(in the rows, 128 means zero)
Families of rows that turns and mirrors carry onto each other, the same ones carrying the whole set onto itself: the rest of each named row's family, in list order
4 families of 8 rows
rekit: [123 138 116 113 148 100 114 145  79]
resus: [122 156 106 157 128 116 144 128  98]
Kanam: [100  97 119 136 137  91 131 127  91]
rigab: [ 89 121 145 178 144 109 145 118  82]
Nirim: [122 101 117 144 138 107 131 121  68]
Bur: [119 141 101 160 149 121 132 123 117]
Suzav: [110 143 131 133 152  85 156 153  91]
belob: [ 99 136 128 133 153 111 157 163  73]
pev: [116 106 169 132 165 132 132 137  78]
tedas: [116 162 159 145 154 141 144 145 108]
seko: [ 99 159 112 155 133 120 139 151 108]
mizo: [105 153 102 141 127 111 123 142 110]
duk: [118 124 137 142 122 126 110  98 112]
votab: [111 110 117 119 143 112 139 105  78]
Pifov: [ 82 137 142 133 161 101 135 164  90]
Buket: [139 126 147 156 139 136 119 103 103]
leziv: [135 141 132 106 145 132 120 146 103]
val: [ 92 124 161 168 138 135 144 119 112]
boze: [130 146 135 138 125 135 109 107 108]
Fefi: [104 114 150 175 131 123 159 135  97]
geg: [ 80 125 142 169 133 121 145 130 116]
Gur: [105 161 167 130 161 132 120 146  94]
rufa: [134 149 125 115 161 125 117 131  78]
Mib: [ 85 116 143 142 161 100 149 156  83]
nivep: [115 119 146 150 137 156 109 112  94]
migu: [121 136 136 106 149 106 101 132  85]
deza: [100 164 160 138 145 137 115 136 111]
konu: [110 101 111 150 126 104 137 117  98]
gotef: [106 122 175 124 140 119 133 141  67]
Pulob: [117 103 165 125 153 115 119 113  83]
Zuku: [114 152 160 166 146 128 125 159 107]
zibeg: [ 96 108 177 133 156 117 123 120  92]

Same family as Buket: resus, Nirim, belob, pev, tedas, Fefi, rufa
Same family as rigab: Bur, Suzav, votab, leziv, nivep, gotef, Zuku
Same family as Pulob: rekit, seko, val, boze, Gur, Mib, konu

Families of rows that turns and mirrors carry onto each other, the same ones carrying the whole set onto itself: the rest of each named row's family, in list order
4 families of 8 rows
vav: [148 142  89 108 123 174 141 127 137 163 121 137 123 122 131 135 127 132
 158 164 143 111 121]
Sukoz: [104 114 120 142 125 128 143 108 129 133 128 131 157  95 126  96 178 128
 110 145 118 127 132]
fim: [107 123 119 116 135 135 105 129 101 163 147 109 125 159 154 159 118 135
 140 141 124 107 127]
dekol: [137 114 114 109 124 121 138 148 124 142 181 156 133 130 137 131 149 139
 114 137 140 123 129]
gol: [128 118 105  98 133 126 133 153 122 141 173 136 134 147 152 140 141 140
 124 154 131 117 153]
babot: [ 84 111 127 156 121 135 119  88 125 151 139  81 121 110 135 145 131 135
 135 129 137 110 117]
nek: [130 120 103  97 153 147 128 113 124 136 152 141 150 100 114  85 133 159
 126 140 143 110 151]
Zal: [ 97  98 121 140 114 109 137 114 129 144 132 134 140  81 133 112 174 128
 122 137 126 119 136]
bet: [141 134  81 106 147 157 139 109 124 147 141 141 145  92 121  94 134 149
 135 147 144 118 148]
kan: [126 109 117 103 119 134 140 167 120 145 162 141 132 140 143 123 153 148
 123 135 123 116 144]
togar: [109 142 118 124 113 149 106  87 144 107 152 121 119  87 129 114 141 111
 114 132 120  69 147]
busib: [ 95 123 126 113 120 138 106  86 148 106 137 121 135  91 121 120 154 120
 130 122 116  76 151]
Duto: [113 142 109 118 148 141 106 122 120 161 134 112 132 169 143 157 126 112
 119 149 117 109 116]
Vufab: [130 144 141 124 104 173 130 103 141 155 121 119 106 130 119 144 120 102
 129 143 109  79 128]
dor: [103  91 126 146 116 135 147 127 137 134 139 121 136  92 123 107 174 142
 117 126 127 117 124]
led: [109 129 110 115 149 128  99 139 125 159 144 112 118 163 151 153 131 116
 135 135 137  97 118]
musid: [142 161  99 102 125 143 143 130 136 170 120 138 122 117 132 132 126 127
 160 163 153 113 144]
Milak: [131 142  96 111 139 163 126 113 107 124 142 136 152  84 132  93 137 156
 141 153 138 110 147]
rul: [105 127 112 127 155 133 108 110 112 169 136 101 125 153 142 167 119 121
 132 137 129 113 121]
kote: [126 126 152 119 113 151 127  76 144 160 133 124 115 139 108 150 111 107
 133 137 124  93 129]
sapo: [140 145  98  98 120 152 147 125 147 176 121 140 125 132 124 144 129 115
 157 161 130  95 123]
minil: [130 141 100 109 162 149 122 123 118 136 135 139 147  86 121  83 137 141
 119 154 137  96 146]
Fibo: [123 145 156 122 115 156 127  84 137 141 139 118 116 132 118 141 117  96
 128 143 113  75 139]
zosat: [135 143 140 127 108 157 120  82 132 159 124 138 113 131 124 143 124  87
 136 143 120  94 122]
zib: [104 147 136 122 114 157 111  96 121 112 136 116 133  88 128 112 140 123
 124 131 102  72 156]
lig: [ 86 119 135 152 130 121 119  89 129 166 136  82 109 118 134 124 124 127
 121 128 143 107 137]
pumug: [ 83 122 125 156 116 126 138  86 143 154 140  85 123 105 125 130 146 125
 127 115 135 110 126]
luvom: [ 81 145 124 150 119 129 128  83 141 146 139  76 120 118 131 133 130 127
 117 135 133 109 139]
goro: [104 137 118 120 135 149 107  85 128 102 136 118 139  84 131 108 149 121
 131 132 118  85 163]
ledo: [130 133  94  86 129 141 133 128 146 172 117 138 129 133 128 143 130 133
 168 160 144 108 136]
tuzit: [107  95 126 132 121 123 149 126 131 136 149 138 149 107 131  93 178 128
 115 136 117 114 133]
pav: [135 135  97 104 115 131 147 147 135 138 171 144 137 138 142 130 151 141
 114 154 132 130 145]

Same family as kote: Sukoz, nek, busib, Duto, luvom, ledo, pav
Same family as Vufab: vav, fim, babot, kan, dor, Milak, zib
Same family as bet: gol, rul, sapo, Fibo, pumug, goro, tuzit

Families of rows that turns and mirrors carry onto each other, the same ones carrying the whole set onto itself: the rest of each named row's family, in list order
3 families of 5 rows
C: [120 149 135 113 109 120 115 130 133 109 148  93 140 119  95 166 109 146
 144 131 107 128 134]
D: [131 164 126 122 129 139 124 108 131 123 120 134 119 124 100 142 122 117
 125  96 162 167 141]
V: [122 134 157 139 125 116 137 124 160 130 123 135 110 123 109 124  99 108
 134 153 141 151 117]
T: [128 127 160 115 141 149 114 122  87 138 124 132 110 132 133 123 156 129
 137 130 144  95 110]
L: [128 121 135 158 138 101 116 131 129 147 132 118  87 151 125 116 135 118
 124 156 130 146 104]
Y: [114  98  91  97 138 131 107  98 164 135 125 103 124 115 144 141 133 155
 110 122 114 124 122]
K: [131 139  82 115 140 150  98 114 140 134 138 132 117 138 115 140 138 116
  85  96 135 144 134]
R: [122 126 140 106 154 168 104 140 132 134 129 152 124 116 134 121 135 130
 119 139 139  90 103]
F: [128 130 164  93 115 141 132 111 123 114 136 142 136 114 116 131 119 116
 147 134 135  97 123]
B: [129 128 107 102 128 102 125  91 148 112 123 112 127 114 132 138 126 159
 158 115 141 151 126]
M: [106 135 154 140 126 136 107 139 110 143 128  73 113 128 107 164 132 152
 120 138 105 122 126]
G: [131 141 114 130 125 136 109 103  99 142 133 109 103 152 108 144 152 111
  97  95 135 148 141]
P: [116  94 121 110 129 111 121  81 125 144 115  89 106 127 148 135 151 152
 129 122 123 129 124]
A: [127 129 109 144 153 128 104 147 164 140 136 143 103 138 123 116 120 118
 106 152 133 142 102]
J: [103 131 131 117 136 162  97 148 146 136 134  96 132 112 111 163 119 152
 104 137 101 107 122]

Same family as T: L, M, G, P
Same family as D: C, V, F, B
Same family as K: Y, R, A, J

Families of rows that turns and mirrors carry onto each other, the same ones carrying the whole set onto itself: the rest of each named row's family, in list order
3 families of 5 rows
Ninif: [130 150 122 106 124 143 149 132 124 133 167 122 139 101 123]
Bap: [131 121 105 135 138  86 152 118 104 121 127 133 120 145 119]
monov: [125 121 102 138 134 119 152 113 130 131 150 111 114 162 116]
Lita: [122 102 155  98 147 101 139 123 128 127  96 146 123 126 127]
zok: [120 112 148 118 154 113 146 104 161 132  96 132 135 138 117]
vama: [142 126 128 109 121  92 105 150 165 127 139 111 126  87 122]
Sero: [140 114 146 127  96 122 115 111 153 135  98 109 122 117 155]
vuf: [132 122  89 125 143 109 159 107 125 134 131 102 131 139 108]
Gan: [112 143 128 102 124 137 132 123 140 112 174 105 128 112 122]
Legiz: [130 149 127 131 135 130 145 119 114 104 169 131 130 119 143]
nam: [142 107 150 131 148 118 153 114 143 142 110 154 134 149 124]
Nis: [144 136 129 133 112 107 114 163 166 142 143 122 113  98 129]
tasuk: [140 130 130 132 146 115 109 155 162 113 158 115 106 103 144]
Bopem: [141  99 136 104 121 117 106 127 138 122 109  99 106 107 162]
nal: [163 104 140 116 106 108 121 114 136 140  96 121 139 107 150]

Same family as Bopem: Bap, Lita, Legiz, tasuk
Same family as vama: monov, Gan, nam, nal

